Each row is where one point has got to under a steady rotation. How many ticks took it there?
The counts run from 0 to 360.
[-.11, .14, -.27, -.44, -.08, .10, .08, .24, -.03, -.10, -.20, .15, -.27, .19, -.10, .00, .03, .27, .03, .01, .18, -.08, .26, -.05, -.30, .06, .12, .33, .19, -.12, .17, -.03, -.25]	46
[-.06, .50, -.24, -.12, -.07, .21, .06, .21, -.13, -.38, -.09, -.05, -.23, .05, -.17, -.12, -.07, .34, .09, .11, -.07, -.06, .06, -.15, -.25, .12, .02, .11, .06, -.09, .03, -.09, .06]	71
[.07, -.04, -.25, -.16, -.20, .08, .07, -.07, -.05, -.16, -.18, .07, .12, .24, .06, .11, .27, .36, -.30, .35, -.06, .10, .07, .06, -.26, -.03, .12, .18, .11, .08, .18, .17, -.19]	106
[-.08, .09, -.24, -.13, -.16, .02, -.22, .05, -.19, -.32, .00, -.06, .10, .36, .03, .13, .15, .15, -.30, .21, .00, .07, .27, .07, -.34, -.04, .10, .23, .12, -.08, .10, -.17, -.17]	241
[-.12, -.07, -.22, -.08, .01, -.03, .06, -.21, -.28, -.21, .03, -.15, .10, .25, -.10, -.01, .31, .52, -.11, .07, .11, .04, .24, .01, -.25, .04, .05, .03, .03, .16, .33, .22, -.14]	20
[-.04, .06, -.29, -.21, -.12, .08, .05, .15, -.21, -.46, -.10, -.08, .04, -.07, .15, .14, .17, .14, .03, .27, -.08, -.03, .09, -.12, -.39, -.04, .20, .13, .29, -.05, .17, .10, .10]	92
[.12, .20, -.37, .14, -.01, .13, -.06, -.07, -.06, -.19, .17, -.06, -.20, .14, -.13, .19, .11, .42, .07, .14, -.11, .07, .42, .02, -.29, .04, .16, .12, .04, -.06, .19, .07, .17]	220
[-.10, -.09, -.20, -.31, .01, .07, .14, .08, -.16, -.07, -.16, .07, -.02, .23, -.02, .00, .13, .42, -.08, .04, .17, -.07, .26, -.05, -.34, .02, .09, .12, .12, .05, .32, .14, -.34]	33
[-.06, -.01, -.22, .12, -.13, .15, -.04, -.08, -.15, -.11, .21, -.11, -.15, .27, -.27, .05, .23, .42, -.22, .25, .09, .16, .31, .05, -.20, .02, .12, .15, .07, -.14, .21, -.09, .00]	323
[-.10, .19, -.19, -.22, .05, .01, .05, .15, -.03, -.32, .01, -.03, -.22, .05, -.10, -.12, .20, .35, .06, .04, .02, .05, .32, .04, -.36, .13, .15, .13, .11, -.25, .12, .23, .16]	215
[-.03, .25, -.36, -.09, -.11, .21, .14, .10, -.20, -.31, -.27, -.05, -.13, .01, -.07, .01, -.05, .47, .14, .08, -.15, -.25, .01, -.13, -.31, .01, .09, .05, .10, .20, .22, .10, -.09]	87
[.11, .09, -.24, -.12, -.18, -.05, -.09, -.15, -.04, -.25, -.15, -.06, .08, .33, .15, .19, .17, .40, -.19, .15, -.18, .04, .35, .12, -.33, .07, .12, .09, .06, .10, .05, -.02, -.07]	225
[.08, .08, -.34, .17, -.29, .16, .04, -.05, -.07, -.09, .04, -.11, -.07, .32, -.15, .34, .13, .31, -.08, .22, -.10, .07, .31, -.04, -.30, .11, .04, .15, .04, -.03, .18, -.21, .01]	327
[.03, -.06, -.32, -.07, .01, .13, -.02, .07, -.18, -.09, .24, .07, -.13, .14, -.12, .06, .20, .25, -.08, .17, .12, .10, .34, -.07, -.38, -.04, .25, .25, .12, -.30, .22, .07, .06]	35
[.04, .20, -.29, -.08, -.06, -.03, -.01, -.24, -.16, -.18, .33, .09, -.02, .16, -.09, .09, .17, .42, -.08, .14, .19, .22, .22, -.32, -.25, .02, .15, .30, .00, .01, .12, -.01, -.08]	352
[.06, .18, -.32, -.13, -.17, -.01, .06, -.20, -.29, -.37, -.25, .04, .22, .19, -.07, .11, .21, .35, -.17, .06, -.11, -.03, -.14, .02, -.28, -.12, .18, .10, .06, .10, .11, .08, -.14]	90
[-.03, .13, -.28, -.02, -.03, .17, .25, .08, -.18, -.22, -.20, -.14, -.18, .06, -.22, .03, .05, .52, .21, .09, -.03, -.16, .07, -.08, -.32, .13, .06, -.08, .07, .13, .22, .07, .09]	9
[.10, .22, -.14, -.28, -.15, .12, .33, -.02, -.28, -.21, -.05, .03, -.03, .20, -.20, -.10, .03, .41, -.10, .15, .23, .11, -.20, -.18, -.26, .24, .06, .06, .01, .00, .12, -.08, -.12]	263
[.05, -.07, -.28, -.22, -.17, -.12, -.11, -.18, -.11, -.22, -.15, -.12, .07, .24, .13, .13, .22, .44, -.20, .30, -.03, .12, .20, .11, -.29, -.03, .20, .11, .12, .14, .11, .13, -.09]	303
[.02, .12, -.29, -.20, -.12, .09, .20, .18, -.17, -.39, -.35, -.06, .07, .24, -.10, .11, .08, .31, .06, -.01, -.20, -.17, .05, .11, -.40, .16, .07, -.06, .12, -.02, .14, .10, .06]	13
[-.10, .01, -.14, -.35, -.07, -.09, .15, -.01, -.09, -.12, -.19, -.07, -.01, .30, -.04, -.03, .20, .44, -.18, .14, .14, .09, .27, .11, -.13, .19, .03, .20, .12, .04, .22, .09, -.25]	123
[.10, .06, -.13, -.19, -.14, .10, .08, -.11, -.31, -.19, .05, .01, .04, .19, -.01, -.10, .12, .48, -.31, .36, .17, .15, -.07, -.16, -.32, .00, .09, .07, -.05, .14, .11, -.03, -.15]	172
[.04, .26, -.31, -.12, -.19, -.04, -.06, .00, .08, -.29, -.05, -.16, .04, .35, -.01, .26, .16, .17, -.06, .17, -.07, .15, .44, .09, -.21, .25, .02, .20, .19, -.14, .02, -.14, -.02]	134
[-.06, .06, -.27, -.38, -.04, .03, .11, .09, -.44, -.29, -.15, .00, -.02, .05, .00, -.03, .03, .25, -.04, .06, .21, -.04, -.16, -.15, -.44, -.01, .20, .12, .13, .00, .17, -.02, -.11]	169
[.27, .05, -.27, -.03, -.13, .27, .04, .13, -.15, -.10, .21, .00, -.08, .17, .02, .22, -.05, .25, .04, .34, -.03, .09, .42, -.10, -.39, .08, .09, .13, .11, -.13, .22, -.09, .04]	39
[.00, .16, -.25, -.06, -.09, -.05, -.12, -.28, -.23, -.25, .20, .01, -.05, .21, -.03, .07, .28, .37, -.18, .01, .07, .14, .13, -.15, -.43, -.08, .24, .23, -.02, .06, .01, -.10, -.01]	155
[.07, -.11, -.32, .00, -.28, .06, -.06, -.12, -.09, -.14, -.17, -.10, .00, .28, .03, .31, .18, .30, -.15, .29, -.11, .10, .23, .13, -.35, -.01, .15, .14, .11, .03, .10, -.09, -.04]	315
[-.01, -.01, -.27, .04, .01, .19, .19, .16, -.14, -.19, .11, -.02, -.22, .02, -.15, .05, .18, .41, .13, .09, -.01, -.12, .25, -.13, -.41, .04, .12, .06, .10, -.13, .29, .21, .16]	22
[.04, .39, -.42, -.17, -.07, .02, .03, -.07, -.19, -.28, -.14, .00, .19, .27, -.13, .00, .06, .46, -.04, .07, -.04, .05, .06, .07, .04, .03, -.02, .10, .00, .10, .19, .11, -.22]	283
[-.14, -.10, -.23, -.09, -.13, -.04, -.13, .00, -.22, -.27, .05, -.20, .04, .29, -.01, .10, .32, .23, -.29, .26, .04, .16, .29, .14, -.28, .05, .11, .13, .15, -.17, .14, -.04, -.08]	319
[.03, .23, -.23, -.30, -.09, -.07, .25, -.21, -.21, -.22, -.08, .07, .04, .16, -.15, -.04, .18, .46, -.07, .07, .18, .13, -.15, -.15, -.22, .13, .17, .15, .00, .01, .10, .12, -.06]	275
[-.04, .01, -.23, -.15, .03, .21, .03, .29, -.18, -.20, -.09, -.20, -.31, .07, -.14, -.11, -.04, .48, .04, .26, .06, -.11, .26, .08, -.31, .08, .04, -.07, .02, .04, .29, .13, .03]	309
[.19, .09, -.39, .02, -.17, .18, .05, -.13, -.32, -.14, -.17, .07, .17, .29, -.19, .16, .15, .41, -.17, .19, -.10, .02, .01, .17, -.17, -.14, .13, .07, -.01, .07, .24, .08, -.12]	102
[-.05, .29, -.34, .01, -.09, .12, .05, -.14, -.27, -.32, -.15, -.08, .17, .16, -.11, .01, .01, .49, -.04, .06, -.02, -.11, .03, -.03, -.15, -.01, .00, .01, .01, .29, .23, -.04, -.21]	86
[-.06, -.03, -.29, -.11, -.03, .05, -.06, .12, -.21, -.25, .10, -.11, .06, .11, -.04, .03, .24, .17, -.15, .41, .05, .15, .23, .13, -.19, .03, .17, .16, .25, -.26, .25, .17, .07]	109
